In the data rows, zero lies at 7.5, halfway between 7 and 8.
Some points, one per row:
Array([ 6,  5,  5, 10,  2, 10,  5,  8,  2,  6,  6,  9,  0, 12,  7, 10])
Array([11,  3,  9,  9, 14,  6,  9,  5,  8,  6,  9, 11,  9,  0, 10, 13])
Array([10, 11,  6,  6,  3,  2,  4, 10,  3,  9,  2,  4,  9,  6, 11, 10])
Array([12, 10,  7,  8,  7,  8,  6,  6,  9,  8, 12,  9,  0, 13,  9,  0])
Array([ 9,  3,  5, 10,  6, 11,  6, 12, 10,  7, 11,  9,  1,  9,  7,  0])
Array([ 4,  5,  7,  3, 10, 10,  5, 10,  8, 14,  4,  6,  7,  4,  8, 14])
Array([ 2,  7,  8,  7,  7,  6,  4, 10,  7,  9,  0,  7,  9,  7,  8, 15])
Array([ 7, 14,  9, 11,  6,  9,  9,  4, 11,  7,  6, 11,  5, 15,  9,  4])
Array([ 4,  4,  7,  8,  7,  6,  9, 11,  1, 10,  0,  7, 10,  8,  9, 13])
Array([ 5,  8,  9, 10,  5,  9,  1,  5, 15,  5,  3, 11,  7,  8,  8, 14])
Array([ 9,  3,  9,  7, 12,  5, 12, 11,  3, 11,  7,  7, 13,  1,  7,  8])
Array([ 6,  2,  8,  7,  8,  7, 15, 11,  1,  9,  7,  7, 10,  6, 10, 12])
Array([ 0, 11, 12,  6, 11,  7,  2,  8,  6,  4, 11,  8,  5,  9,  4,  6])
Array([ 8,  9,  4,  2,  6,  3, 12,  3, 11,  6,  3,  1, 10, 10,  4,  7])
Array([ 6, 13,  7,  5,  6,  5,  0,  5,  6, 11, 11,  7,  9,  2, 12,  4])
Array([ 5,  8,  8,  7,  5,  7,  4, 10, 15,  6,  6,  6,  3, 10,  8, 13])
Array([ 0,  6,  9,  5,  7,  7,  3,  5,  2,  7,  5,  9, 13,  3,  5,  6])
Array([ 7,  5,  8, 11,  9, 14,  3, 11, 12,  4, 11, 13,  9,  3,  4,  4])
Array([15, 10,  7,  9,  6,  9,  9,  9, 15,  8, 12,  5,  6, 11,  7,  8])
Array([10, 11,  7, 13,  5, 11,  5,  7, 15,  8,  3, 11,  7, 13,  9,  4])
Array([13, 10,  8,  7,  6,  2,  5, 11, 14,  6, 11,  3,  4,  9, 10, 10])
Array([15, 10,  5,  7,  6,  8,  9,  9,  9,  9, 10,  4,  6, 10, 10,  4])
Array([15,  9,  7,  9, 10,  7, 11,  6, 10,  8, 14,  7,  9,  7,  9,  3])
Array([ 5, 14,  7,  4,  8, 11,  1,  4,  7, 10,  1,  8,  8, 10,  6, 12])
Array([ 8, 14,  7,  5, 11,  9,  8,  0,  9,  6, 14,  7, 13,  7,  4,  8])
Array([10,  2,  6,  4,  8,  5, 15,  5,  4,  7,  1,  3,  9, 10,  6,  6])
Array([15, 14,  7, 11,  7, 12,  6,  3, 10,  7, 12,  9,  6, 12,  6,  5])
Here are 16 more points, each followed by its number:
Array([ 7,  7,  8, 11,  6,  7,  3, 12, 15,  7,  7,  7,  7,  9,  7, 13]) 0
Array([ 0,  4,  7,  8,  9, 10,  0,  6,  4,  6,  3, 12, 10,  8,  6,  8]) 1
Array([15, 11,  6, 11,  5,  9,  8,  4, 11,  8,  7,  8,  9,  9,  7,  5]) 2
Array([ 3, 15, 13,  9,  5, 12,  6,  3, 10, 10,  9,  7, 15,  7,  5,  7]) 3
Array([11,  9,  8,  6, 10,  6,  9,  9,  4,  4, 10, 10,  3, 12,  8,  0]) 4
Array([ 8,  2,  8,  6, 10,  1, 11, 11,  7,  8,  9,  4,  8,  4, 12, 13]) 5
Array([11,  7,  6,  7,  5,  6, 11,  9,  4, 13,  0,  4, 12,  8,  8, 12]) 6
Array([12,  1,  7, 10,  8,  8, 15,  5, 10,  8,  8,  6, 10,  7,  4,  6]) 7
Array([12, 12,  8,  9,  2,  8,  6,  9, 15, 12, 13,  5,  6,  9,  8,  5]) 8
Array([10,  9,  9,  5, 13,  4,  5,  7, 12,  6, 14,  4,  8,  1, 11,  8]) 9
Array([11,  7,  8,  8, 12, 10, 13,  7,  3,  4, 14, 10,  2, 12,  8,  4]) 10
Array([15,  7,  8,  8, 10,  8, 13,  7,  2,  6, 10,  7, 11,  6,  9,  6]) 11
Array([13,  3,  7,  8, 14,  5, 14,  8,  6,  6, 13,  8, 10,  5,  9,  8]) 12
Array([12,  7,  6,  7,  7,  5,  1,  9,  7, 11,  8,  8,  9,  3, 10,  0]) 13
Array([ 6,  2,  7,  6,  9,  5,  8, 14,  1,  8,  7,  3,  8,  5, 10, 12]) 14
Array([ 9,  2,  8,  8, 11,  8, 14,  8,  0,  8,  8, 10,  5, 11,  8,  7]) 15
Which three of these numbered points are nearest to each point below, ignoring the direction in which the first points spread most? Their numbers follow each, nearest first.
Array([ 8, 12,  9,  7,  9,  8,  2,  5,  7, 10, 15,  9,  5,  4,  9,  0]) > 13 9 4
Array([12, 11,  8,  7,  3,  2,  7,  8, 15,  8,  8,  2,  7, 10,  7, 13]) > 8 0 6
Array([15, 12,  6, 12,  6,  8,  7,  5, 10,  9,  7,  9, 10,  8,  8,  6]) > 2 6 8
Array([ 5,  3,  6,  3,  7,  7, 12, 15,  5,  8,  7,  3,  2, 10, 10,  9]) > 14 5 4
Array([12, 11,  7,  8,  5,  0,  2,  9,  8,  9,  4,  4,  7,  8,  9,  4]) > 13 8 2
Array([11,  6,  8,  7, 14,  6, 12,  6, 11,  4, 15,  7,  8,  6,  8,  5]) > 12 5 9
Array([ 3,  0,  8,  7,  5,  5, 14,  7,  5,  7,  1,  7, 11,  5,  5,  7]) > 7 2 15
Array([ 7,  7,  7,  6,  6,  3,  3, 12, 15,  7,  7,  4,  7,  8,  8, 14]) > 0 8 5
Array([13,  7,  8,  4,  6,  8, 15,  6,  9,  7, 14,  3,  7,  4,  7,  3]) > 11 7 12
Array([ 3,  6,  8, 10,  6, 12,  0,  9,  8,  6,  2, 11, 11,  4,  5,  6]) > 1 0 2
Array([15, 12,  6, 11,  4, 11,  6,  3,  9,  8,  8, 10,  8, 11,  6,  4]) > 2 6 11
Array([ 9,  8, 11,  9, 14, 11,  8,  4,  6,  4, 14, 13,  4, 10,  6,  2]) > 10 4 15
Array([14,  8,  6,  8,  4,  7, 14,  7, 12,  8, 12,  3,  3, 12,  8,  8]) > 5 6 14
Array([ 4,  7,  9, 10,  9, 13,  0,  8, 11,  4, 11, 11, 11,  2,  5,  4]) > 1 3 13
Array([11,  4,  6,  8, 13,  9, 14,  7,  0,  6, 13,  9,  7,  7,  7,  5]) > 10 15 11
Array([ 6,  1,  7,  6,  9,  3, 13, 11,  3,  9,  3,  6,  9,  5,  9, 13]) > 5 14 15
Array([ 5,  5,  3,  2,  9,  9,  4, 13, 10,  5,  9,  3,  1,  5,  5,  5]) > 14 4 8
Array([ 3,  7,  9,  5,  4,  2,  9,  5, 15,  4,  9,  3,  8,  4,  6, 12]) > 8 0 5
Array([12, 11, 10,  9, 12,  8, 12,  8,  3,  9,  7, 10,  4, 14,  7,  1]) > 4 15 10
Array([12, 10, 10,  9, 11,  5, 12, 10,  0, 10,  3,  8,  7, 12, 10,  4]) > 4 15 11
Array([10,  3,  6,  9, 14,  8, 15, 11,  5,  9,  7, 12,  9, 10,  5,  8]) > 15 12 10
Array([ 0,  7, 10,  8,  5, 10,  3,  8,  3, 10,  2,  9,  9,  6,  8,  9]) > 1 2 8
Array([ 1, 10, 11,  6, 11,  9,  6,  1, 10,  5, 12,  8, 13,  8,  2, 11]) > 3 1 9
Array([ 9,  8, 10,  7, 12,  4, 11,  7,  8,  6, 15,  9,  1, 12,  6,  6]) > 10 4 15
Array([ 4, 14, 10,  7,  9,  8,  1, 10, 12,  6,  5, 10,  9,  4,  3, 12]) > 0 3 1
Array([ 3, 15, 11,  6,  8,  8,  0,  3, 11,  6, 12,  6, 10,  7,  6, 10]) > 3 9 1
Array([ 1, 15, 10,  7,  9, 11,  3,  0, 11,  6,  9, 10, 10,  9,  6, 10]) > 3 1 2
Array([ 9, 12,  8,  6, 14,  8,  6,  1, 10,  5, 15,  9, 11,  6,  4,  7]) > 9 12 3
Array([ 3, 13, 10,  5, 12,  9,  3,  0,  6,  8, 12,  9, 12,  4,  7, 10]) > 3 9 1
Array([15,  7,  5,  8,  5,  7,  8, 11, 11, 10,  4,  4,  6, 12,  9,  6]) > 6 2 8
Array([10,  4,  5,  6,  5,  5, 15,  5,  5,  8,  3,  4, 10, 10,  6,  5]) > 7 6 2
Array([ 5,  2,  7,  6,  9,  4,  8, 13,  2,  9,  3,  7,  8,  4,  9, 14]) > 14 5 8
Array([ 2,  5,  6,  6,  5,  5,  7, 14,  2,  9,  2,  5,  6,  9, 10, 12]) > 14 8 0
Array([ 2,  9, 10,  7, 10,  9,  2,  4, 13,  4, 11, 13,  5, 12,  3, 11]) > 1 0 3
Array([ 4, 10,  9,  8,  6, 11,  0,  5, 10,  7, 14,  9,  7,  3,  7,  1]) > 1 13 3
Array([ 9,  3,  7,  9, 10, 10, 15,  4,  3,  7,  7, 10,  8, 10,  8,  4]) > 15 10 11
